128 stands for zero in the data rows.
Here are some points, each followed by its number:
[ 86 131  94 111 122 121 107 138 136 101 111 132 122 161 126 145 118 107
 106 101 117  91 139 168 112 104 130  95 107 132 114 114 145 128 150 102
 108] 0
[ 93 113 103  86 123  98 135 143 145 174 157  74 149 144 148 149 104 110
 133  18 120 103 174 177 155 135  96  66 144 135 125 102 133  38  91 131
 141] 1
[126 120  67 133  76  95 125 134 152 137 155 135 143 177  85 128  98  94
 132 113 106 121 140 113 147 118 134  79 125 121 127 156 217  90 177  80
 128] 2
[148 159 113 150 109 133 123 169 133 125 155 145 127 131 176 173 158 121
 105 132 136 163 117 131 162 122 134  95 116 134  97 133 147 103 119 170
 156] 3
[145 151 181 117 151 127 170 123  92  89  70 141  69  76 155 111 183 186
 118 214 129 185  88 168  59 143 109 210  89 120 173 157  59 182 125 146
 137] 4
[129 154 118 115 144 136 108  97 140 154 155 118 114 149 130 145  91 127
 108  92 118 118 144 103 147 134  99  72 143 142 104  99 139 149 128 126
 107] 5
[103 142  67  99 165 162 110 151 118 109 137 113 127 121 176 146  95 112
 122  76 143 134 143 139  82 152 111 138 162 157 103  97  84  98 145 150
 167] 6
[130 113 169 157 115 146 132 129 125 143 127 132 119 133  98 133 118 114
 131 158 107 162  87 126 113  94 113 140 144 104 142 153 119 159 114  65
 119] 7
[108 132 108  93 128  89  93 123 103 149 127 104 130 175 114 117  99 110
 147 110 127 114 121 125 179 118  95 105 132 137  90 137 172 108 144 135
 115] 8
[122 139 151 124 113 127 109 122 116 131 122 137 133 146 116 105 132 108
 122 137 128 133 108 123 166 136 114 148 133 130 121 136 102 127 138 111
 133] 9
[158 135 139 151 114 147 113 110 107  88  52 138 121  75 158  93 156 196
 121 223 146 156  84 110  66 151 145 182  96 143 132 168  56 188 107 129
 120] 10
[153 166 207 138 160 146 147  71 104 120 111 155 137  99 137  82 158 180
 115 201 138 180  94 127  83 134 153 199 119 115 146 155  65 189 103 141
  80] 11
[101 105 113 140 132 139 139 158 147 144 146 128 181 162 135 121 134 154
  85  88 160 114 124 140 129 102 102 119 154 115  90 129 159 126 124 115
 128] 12
[147 152  99 110 152 109 120 166 113  91 128  66 103 119 167 197 115 112
 114 121 192 138 133 185  99 154  85 124 119 180 157 123 107 121 108 141
 133] 13
[108 142 139 130 106 115 141 100 140 154 125 129 132 156 101 129 142 136
 135 133 121 101 102 110 142 128 145 102 133 115 130 142 172 133 144 130
  92] 14
[137 129  97 134 141 141  96 160 102 125 133 103 133 121 173 155  68 115
 131  68 144 132 177 122 102 153 141 159 129 125 135 106 124 100 105 136
 132] 15
[158 136 168 143 118 166 121  94  83 109  96 104 134 110 154 129 168 185
 120 188 127 141 131 126  78 123 136 152 121 116 143 128  70 153 133 179
 122] 16
[107 128 120 110 121 130 135 106 159 154 109 134  86 123 105 112 128 131
 118 123 132 126 129  99 151 147 115 133 175 121 153 110 135 125 132 122
  99] 17
[129 118 129 148 145 101 144 113  93 135 136 145 156 101 137 131 115 117
 124 125 147 136 123 134 147 124 103 109 130 125 141 129 133 148 119 136
 116] 18
[104 128  90 137  98 147 121 127 144 149 114 143 151 146  84 127 116  97
 146  91 101  93 147 100 140  75 139  99 131 133 114 143 169 133 122  92
 141] 19
[118 111  95 123 123 140 113 189  91 112 155 161 106 169 164 162  94  79
 111  79 131 122 157 171 139 132 118 119 115 136 124  93 105 100 123 125
 140] 20
[138 117 113 134 118 116 176 109 144 104  73 163 152 134  63 110 118 103
 109 158  96 157  90 120 132 108 123 126 109 157 126 143 166 111 151  99
 137] 21
[126 104 126 137 130 137 122 126 159 131 114 126 148 123 114 112  98 138
 141 123 168 134 141  82 169 145 123 144 126  96 115 132 129 113 144 152
 125] 22
[100 130 107 130 134 142 109 167 139 133 167 127 129 135 147 190  93  91
 128  58 131 114 162 159 123 135 130  87 162 129 112  99 160  80 134 150
 126] 23
[123  99 117 138 159 131 100 149 143 150 155 132 163 164 100 139 114 102
 109  67  96  97 148 132 157 147 125  94 132 124 130 100 140 113 102 117
 138] 24
[ 90 118 152 145 103 126 160  82 134 135 137 147 151 121  97 115 146 156
 137 178 125 152 125  94 168 110 153 140 119 104 117 164 165 145 151  86
  89] 25
[137 120  77 138 162 147 125 152 167 129 188 117 145 139 158 120 126 101
 111  40 118 103 174 143 109 154  91  88 127 114 110 123 130  94 117 169
 161] 26
[176 106 122 116  93  87 117  99  84 133 143 141 107 135  97 122 141 119
 157 153 152 108 155 113 107 146 118 121 134 172 124 129 145 125 109 158
 135] 27
[151 155 117 141 186 130 130 161  75 105 138  98 118 125 165 165  78 157
  97  67 142 157 132 164  71 166 101 139 104 160 134  99  93 101 113 150
 169] 28
[151 142 126 119 105 130 164  94 114 137 130 135 165 160 118 131  98 134
 142 132 127 114 123 115 133 146 153 131 135 134 100 118 126 124 134 148
 130] 29
[125 155  54 111 113 115 116 172 114  96 150  85  68 140 212 174 100 114
  92  26 172 134 152 161 106 145 118 121 119 150  99 122 115  96 136 174
 187] 30
[158 109 146 143 143 129 142  78 123 128 121 140 132 119  79 126 131 131
 120 143 117 118 118  77 105  92 127 120 113 107 141 122 132 123 141  82
 116] 31
[116 134 108 144 116 115 135 133 153 107 138 100 110 170 117 132  90 113
 128  97 134 106 137 103 124 126 109  87  99 132  90 117 196  96 145  74
 148] 32
[102 106 132 109 135 118 123  91 163 151 128 119 126 161  93 127 127 128
 107  99 110 105  90 103 142 122 122  99 134 113 160  84 177 109 156 117
 124] 33
New points follow, each followed by the numbers of its three nearest points above, looking only along the 3 directions in which the numbered points spread most, nearest first.
[105  89  54  87 127 107  84 160 138 103 150 104 127 164 129 152 125 106
  95  76 131 105 185 162 114 133 108 122 132 155 139 114 144  77 119 155
 182] 20 23 26
[124 129 160 152  96 182 143  99 124 147 126 144 165 107 120 121 134 133
 133 162 131 133 101 123 132 106 151 142 106 115 132 137  87 151 106 133
 116] 7 31 9
[127 101 120 111 154  97 138 113 152 130  70 108 150 107 126 109 113  76
 120 120 104 144 133 109 138 120 122 112 140 151 145 106 170 102 115 103
 112] 29 17 8
[131 131  91 152 157 134 119 172 152 111 154 114 124 181 160 117 116  77
 112  60 121  91 174 166 120 144 116  86 164 154  75 119 106  98 137 140
 129] 23 26 20
[152 154  89 107 151 127 104 148 146 116 135 127 115 115 129 102 124 116
 133 120 175 109 139 134 128 140 132 128 108 134 130  97 132 107 124 116
 135] 3 27 18
[153 121  49 139 162 137  98 178 103 100 148  92  67 137 218 170 130 154
 112  95 126 117 154 202  90 167 149 143 142 147 119 101  79  95 104 172
 131] 28 6 13
[117 119  99 145 136 122 130 131 176 156 121 137 137 137  70  98 111  95
 135 139 113  94 136 105 191 108 137  84 135 120 109 142 223 115 166 104
 107] 19 2 33
[119 103 169  82 137 109 126 124 137 152 163 147 129 143 114 127 139 120
 109 152 135 104 142 135 157  98 131 123 126 111 132 124 132 181 157 143
  90] 17 22 29
[ 96 122 126 124 148 115 152  91 140 106 165 112 135 105 126 109 156 124
 125 152 107 144 108 143 131 146 151 136 152 127 114 141 150 103 155 109
 130] 9 29 27
[150 106  53 115 123 106 146 147 132 125 149  90 121 129 158 160  91 102
 102  97 135 125 143 141  98 145 147 119 109 140 120 109 157  69 120 137
 168] 20 3 0
[122 143  91  99 128 130 103 148 119 129 157 123 101 112 182 141  97 122
 127  64 132 104 142 134 135 134 132 100 137 157 136 131 148  68 103 127
 167] 20 23 15
[114 125 127 144 128 149 122 112 146 111 130 147 122 108 144 124 129 150
 128 145 158 176 111 111 147 124 148 169 133  99 125 108 131 142 123 101
 113] 9 18 7
[132 113 124 106 160 116 133 167 124 132 164 101 142 167 149 163 139  75
 129  55  90  85 136 171 153 137 145  75 115 124 114 115 107  76 152 163
 130] 23 26 1
[159 109 168 130 109 139 110 137 122 168 143 119 138 124  84 110 154 121
 132  89 103 111 115 109 143 101 147  89 128 125 118 132 168 113 128 108
 111] 33 14 17
[122 144  89 105 146 164 118 150  96 124 125 101 123 144 145 142  99 120
 112  72 136 131 193 173  88 125 110  88 146 136  98 108 145  91 138 159
 171] 20 15 6
[131 134  90  96 160 113  99 159 140 105 139 110 103 154 166 145 122 122
 134 106 122 138 133 142 106 152 152 126 126 162 138 135 145 114 121 161
 166] 3 20 15
[138 146 150 120  79 130 170 107 101 144 110 132  94  97 132 122 143 125
 116 175 128 130 134  79 132  87 134 136 120 106 118 141 135 171 118 100
 158] 7 31 9
[128 116 155 149 131 138 138  77 123 106  96 135 135 104 110 146 162 165
 112 199 134 149 104 116 124 122 136 153 121 118 117 151 118 146 108 111
  99] 7 31 9
[122 114 112 122 105 120 142 152 132 169 164 176 127 108 136 116 128 106
 121 106 164 108 145 115 148 126 121 108 141 144 105 145 168 127 185  89
 106] 8 19 33
[134 130 140 142 134 136 135 119  87 114  75 134  98  90 163 133 130 140
 139 195 139 132 117 105 101 148 139 193 121 141 147 147  46 186  89 161
 128] 16 10 4
[158 129 151 116 110 139 172  94 137 123 108 130 113 115 133 122  88 150
 110 165  88 129 138 138 137 117 130 161 125 144 135 136 122 158 109 106
  98] 7 9 31
[148 110 134 130 114 116 149 115 117 144 127 142 119 148  74 109 134 116
 140 179 133 103 120 130 133  92 152 114 124 124 138 140 145 124 122 124
 112] 31 7 14
[119 124 145 164 131 118 142 147 122 134 144 143 151 106  74 125  75 168
 116 137 113 164 111 101 120 128 126 151 114 128 108 111 142 126 106  92
 120] 9 29 17
[138 113 132 100  76 110 132 118  94 119 124 115 143 131  93  62 127 104
 101 120 101 139 154 111 145 118 120 128 134 145 128 127 166 135 145 116
 125] 14 29 9
[122  96 155 116 141 111 125 138 113 130 143 120 126 117 115 122 137 152
 129 175 167 148  89 111 152  97 112 187 120 146 116 154  98 133 166 129
 106] 7 9 27
[184 162 147 132 104 114 136  97  99 117 120 128 110 132 157 140 166 156
 175 204 150 176  94 153  99 175 134 212  80 137 164 132  83 160 165 136
 137] 10 16 4
[135 107  48 131 121 132 130 160 160 111 137 134 143 129 145 131  88  97
 123  85 159 137 144 127  92 145  87 118 145 157 117 138 151  70 126 119
 175] 20 0 3
[ 79 102  83 131 145 138 123 165 184 141 225 139 152 155 147 176 146 100
 156   9 106  80 159 131 188 126 133  70 160 160 105  96 144  72 145 101
 118] 1 23 24
[124 146 178 113 147 137 133 134  84 102 129 115  93  97 175 124 157 202
 126 185 150 152 116 161  67 164 128 215 129 122 149 122  28 120 111 197
 135] 16 4 10
[106 104 112 116 149 113 116 146 118 164 129 109 152 163 113 122 101 127
 118 102  97  98 151 131 164  97 133 127 127 122 142 134 136 128 127 114
 128] 12 5 33
[125 125 130 151 125 126 123 135 161 169 139 109 119 149 114 123 110 117
 126 141 121 150 133 114 137 134 134  88 108 115 140 139 137 143 130 110
 128] 29 17 9
[110 140 109 148 106  91 136 141 139 124 138 110 144 155 141 114 131 112
 127 139 124 140  99 128 136 152 133 140 155 144 101 148 128 157 126 122
 117] 27 9 29
[137 133  63 119 132  93 154 130 129 142 146 127 105 165 122 134 108 130
 146  80 135 150 158 157 145 107 140  97 102 161 121  96 147 107 125 124
 160] 0 3 32
[108 118 138 157 122 126 150  94 134 142 131 155 151 114 136 106 134 163
 131 202  84 126  96 124 133 114 110 159  96  92 122 152 102 129 119  88
 117] 7 31 25
[104 161 139 125 143 127 106 119 139 143 150 113  98 144  45 113 101 123
 141 110 105 119 121 110 182 118  85 104 158 138 121 135 172 106 117 117
 124] 33 19 8
[121 173 141 130 123 127 124 133 122 110 117 155 151 103 112 133 129 128
 126 151 121 130 123 146 116 147 155 135 111 142 134 138 141 162 143 150
 145] 27 9 18
[115 104 132 129 113 122 130 131 168 110 146 124 141 147 114 149 106 108
 128 135 110 121 163  96 182 124 139 128 115 153  89 109 206 123 136  90
 133] 19 8 33
[148 142 186 141 167 134 119 135  82 101  85 119 110 108 152 156 173 138
  98 180 160 155  86 168 100 166 131 162 117 159 141 116  48 167 133 163
  97] 16 10 4
[150 143 116 119 133 123 128 128 130 125 145 108 123 124 115 154 113 124
 125  94 133  97 121 160 160 103 120 107 136 125 140 105 129 108 121 132
 118] 12 5 3
[113 149 118 126  94 104 110 136 158 134 142 135 135 150  75 114 156 141
 153 111 114  96 125  86 176 107 105  83 147 104 134 168 212 121 162  74
  96] 19 33 14
[115 120 125 159 123 117  93 101 108 151 172 151 138 136  97 126 120 129
 117 122 101 111  93 120 147 128 118 144 119 134 118 139 125 136 117 113
 163] 29 17 22
[138 123  66 102 131  92 108 167 101 130 156 129  96 131 185 154 114 119
 130  38 133 107 159 166 114 145 121 108 128 157 126  95 126 101 137 158
 183] 20 6 30
[160 124  95 107 184 150 113 166 154 134 162  97 133 159 146 164 108  88
 149  13 136  75 157 147 135 115 131  84 165 123 136  98 146  29 138 134
 140] 1 23 26
[144 132 140 141 123  99 119 136 121 154  80 155 149 101 137 163 141 131
 131 136 155 113 136 104 132 116 107 125 112 137 153 128 125 118 126 106
 169] 27 9 18
[120 123  95 103 138 132 102 163 169 135 155 127 100 147 150 136 104 144
  98  53 110 106 112 153 154  99  81  82 149 155 132  98 120  78 111 116
 130] 23 26 20
[128 104 119 132 131 146  97 147 172 152 123 135 143 148  96 135 145 118
 152 111 103 110 127 131 185 123 130 110 134 108 122 137 160 122 121 124
 109] 33 12 14
[104 130 109 114 163 141  90 195 178 154 208 133 180 173 140 151  98  75
 150  34 125  98 154 125 148 109 105  73 133 103 136  87 125  80 142 119
 112] 1 23 24
[130 134 101  68 145 140 132 168 131 129 134 115 102 157 126 141  78  94
 114  60 141 105 169 115 138 145 116  88 130 123 146 100 130 106 147 131
 173] 23 20 26
[144 108 162 140  79  98 117 111 149 151 129 152 134 122  93  82  88 136
 159 142  98 139  96  63 154 126 121 136 118 115 133 162 181 159 132 106
 120] 25 31 14
[140 138 135 142  94 113 137  98 116 123  75 145 136 108 105 113 142 141
 157 160 137 106 132 116 137 138 119 128 126 124 119 145 121 148 109 119
 103] 7 31 9
[131 126 175 147 141 149 139 110 151 131 137 151 154 111 136 131 107 136
 148 131 141 112 124 116 195 114 129 102 141 106 160 104 154 144 144 111
 140] 17 22 29
[111 135 123 146  83 120 105 108 125 132  87 140 128 124  49  97 100 114
 132 160 116 124 151 119 136 107 113 117  99 116 126 131 202 187 119  90
 127] 21 14 31
[107 141 123 100 119 107 143 125 109 126 119 166  96 104 144 137 170 103
 146 115 138 154 123 133 124 115 121 122 139 104 116 105 110 149 110 103
 120] 27 18 9
